[[98.7, 103.2, 6.2, -43.2, 78.2, -145.3, 89.3],
 [-12.6, -12.1, 43.7, 68.1, 2.3, 132.1, -13.2],
 [58.4, 50.6, 5.6, -4.7, 39.2, -68.7, 72.2],
 [-32.2, -43.6, 37.5, 86.0, -22.6, 159.1, -11.2],
 [84.0, 80.7, 1.9, -29.4, 60.5, -123.9, 89.3],
 [24.1, -1.3, 2.4, 26.8, -0.2, -9.5, 67.5],
 [60.8, 61.2, 15.3, -5.5, 49.5, -56.7, 59.8],
 [-49.0, -67.8, 34.3, 102.1, -41.2, 186.5, -13.3]] → -13.2

[[-7.5, 24.5, 24.6, 18.0, 28.3, 12.5, -9.3, 5.2],
 [22.8, 23.2, 15.0, 8.8, 17.1, 17.0, 19.8, 5.9],
 [-19.6, 20.7, 20.4, 25.0, 20.4, -3.4, -28.9, 17.1],
 [9.3, 23.2, 15.4, 19.2, 16.9, 4.7, -0.8, 14.5],
 [-4.9, 10.5, 9.1, 5.0, 2.3, 1.1, -6.0, 15.2],
 [-7.4, 11.9, 11.3, 6.9, 5.5, 1.8, -8.6, 14.3],
 [-2.2, 25.2, 24.1, 16.6, 28.3, 14.9, -3.6, 3.9],
 [-18.4, 20.7, 19.9, 25.2, 19.9, -3.9, -28.4, 17.7],
 [8.7, 22.9, 15.1, 19.3, 16.3, 3.9, -1.7, 15.1]] → 5.9

[[-0.450, 0.805, -0.488, 0.008, 0.274, -0.794, -0.187, -0.144, -0.223, -1.323, -1.464],
 [-1.602, 1.781, -0.868, 0.516, 0.552, -0.483, 0.490, -0.333, -0.149, -1.933, -2.266],
 [-2.160, 1.872, -0.896, 0.657, 0.131, 0.155, 0.568, -0.580, -0.240, -2.045, -2.442],
 [-2.203, 2.236, -1.032, 0.776, 0.627, -0.742, 1.081, -0.149, -0.078, -2.149, -2.527],
 [-1.828, 0.906, -0.551, 0.323, -0.789, 0.060, 0.393, -0.336, -0.391, -1.399, -1.606],
 [0.289, -2.466, -0.381, -1.351, -0.989, -0.395, -1.199, -0.849, -0.727, 0.927, 1.180]] → -2.266

[[17.276, -10.589, 18.410, -8.558, -11.333, -10.684, -10.427, 19.449, 17.272, -10.593, -10.355, -10.513, 5.648, 17.272, -11.491],
 [-2.206, -1.169, 0.259, -5.276, 6.092, -0.999, -1.237, 5.550, -1.774, -1.509, -2.022, -1.823, 16.800, -1.774, 3.302],
 [-4.515, 0.273, -2.265, -4.068, 7.127, 0.528, 0.155, 2.940, -4.132, -0.162, -0.663, -0.462, 14.731, -4.132, 4.646],
 [-6.717, 0.976, -3.992, -4.229, 8.481, 1.206, 0.960, 2.977, -6.383, 0.423, -0.136, 0.037, 17.626, -6.383, 5.767],
 [-12.003, 11.065, -10.081, 4.765, 19.451, 11.386, 10.937, -4.520, -11.770, 10.688, 9.929, 10.237, 18.794, -11.770, 16.818],
 [-8.073, 25.491, -10.127, 24.595, 22.790, 25.444, 25.501, -11.983, -8.385, 25.533, 25.510, 25.520, 0.110, -8.385, 24.305],
 [3.825, 18.206, 0.183, 22.360, 9.222, 17.926, 18.294, -6.592, 3.298, 18.648, 19.187, 18.986, -12.715, 3.298, 12.758],
 [-7.560, 22.296, -10.389, 22.952, 17.295, 22.260, 22.257, -14.320, -7.965, 22.428, 22.590, 22.552, -7.967, -7.965, 19.707],
 [-10.506, 23.235, -13.143, 23.145, 19.195, 23.186, 23.210, -16.398, -10.872, 23.352, 23.419, 23.414, -6.482, -10.872, 21.252],
 [-11.385, 24.609, -14.631, 25.005, 19.873, 24.561, 24.580, -19.411, -11.919, 24.931, 25.000, 25.011, -9.078, -11.919, 22.378]] → 3.302

[[3.43, 0.24, -9.06, -8.17, -6.20, -3.25, -0.71, -8.04],
 [14.06, 10.72, -12.41, -9.82, -6.20, -4.03, 10.69, -10.33],
 [17.01, -15.97, 13.09, -12.40, -15.88, 23.52, -14.36, -10.67],
 [11.31, -1.03, 5.03, -2.04, -1.88, 12.51, -2.07, -1.09],
 [11.78, 17.50, -19.54, -11.05, -6.65, -15.71, 19.41, -12.83]] → -10.33

[[5.47, 9.62, 2.11, 6.29, 14.91, 17.30, -1.87, -3.23, 1.77],
 [0.49, 10.74, 3.69, 8.90, 18.20, 14.80, -3.32, -2.71, 1.21],
 [0.57, 2.73, 12.35, -12.41, -0.83, 12.21, 8.16, 4.81, 9.60],
 [9.28, 0.21, -1.95, 5.53, -21.32, 19.48, 16.39, 3.99, 19.67],
 [0.41, 6.18, 5.60, -0.05, 22.73, -5.66, -4.85, 1.82, -7.21],
 [6.77, -0.63, 0.05, 2.80, -20.00, 11.41, 14.85, 4.12, 16.15]] → 1.21
---
[[ -3 -13 -20   9  20  -9 -16]
 [-34  21   1   3 -17 -20 -24]
 [  9 -19  19 -14 -24  -1   5]
 [ 17   2   6   9 -26  15 -22]
 [  5   3  18  10 -10  -1  -2]
 [ 10  24  21 -25   1   3  22]
 [-28  13   0  12  28  -1 -37]
 [  0  10  24 -16  20  27 -15]
 [-17  11 -26  11  -3  13   8]
 [-18  20 -11 -28   8 -11   7]
 [-16 -32 -14   2 -12   5  17]] result: -3

[[ 20 -31  33 -35  23 -31  -5  20 -20 -30  19 -34 -27]
 [-11  28  31   1  20   2  21 -32   6 -12  18 -14 -13]
 [-34  30  38  -2   0  32   4 -35  27   6  -9   3   8]
 [ 11   5 -14   4  16 -37  38  14 -34 -16  -7   0   1]
 [ 15 -24  28 -29  10  15  -5 -38 -15   2  17  -6   3]
 [-18  25  20  28 -17  16  11  38 -34 -12 -12  33   3]
 [ 22  37 -13 -31   3   0  23  29 -32  -8   3  16 -18]
 [-33  -8 -35  -8  -5 -32 -13   7 -28  -8  14  -2  -9]
 [  7  19 -22 -26 -22 -28  -6 -33 -33 -36 -19  25   3]
 [  1 -31  -3  -1  23  -5 -37  35   2  37   6 -18  -5]
 [ 33   3 -10  -4  21  -6   9  10 -16 -21  21 -34  33]] result: 20

[[  8  14  27  -7   0   9  -5]
 [ -6   7   1   1   8   1 -11]
 [ -4   5 -16 -12  -7  11  11]
 [  3 -11  16  -4   9   8  -3]
 [  2  -8  15  -3  10   8  -4]
 [ -4   8   2   1   9   3 -10]
 [ -3   5 -16 -12  -5  11  10]
 [  4  -8  17  -4   9   7  -1]
 [  9   1  25 -13   7   4  -8]
 [  3  -9  14  -2   9   7  -2]
 [  4  -7  15  -4   6   3  -1]
 [ -6   7 -15 -12  -5   9  11]] result: 8

[[ 16  37  17 -24  26  23]
 [ 14  27  13 -14  19  14]
 [ 14  32  14 -14  21  17]
 [ 11  31   9 -17  22  19]
 [-31 -31 -24  19 -30 -27]
 [  4   9   4  -2   0   2]] result: 16

[[  4   3   3   6   9  -5]
 [ 12  13   6   9  12 -15]
 [ 19  24   5  17  19 -24]
 [ 19  19   7  13  18 -20]
 [ 13  17   3  11  12 -16]
 [ -7 -11   1  -7  -6   8]
 [ 23  25   9  17  22 -27]
 [ 17  20   8  12  15 -22]] result: 4
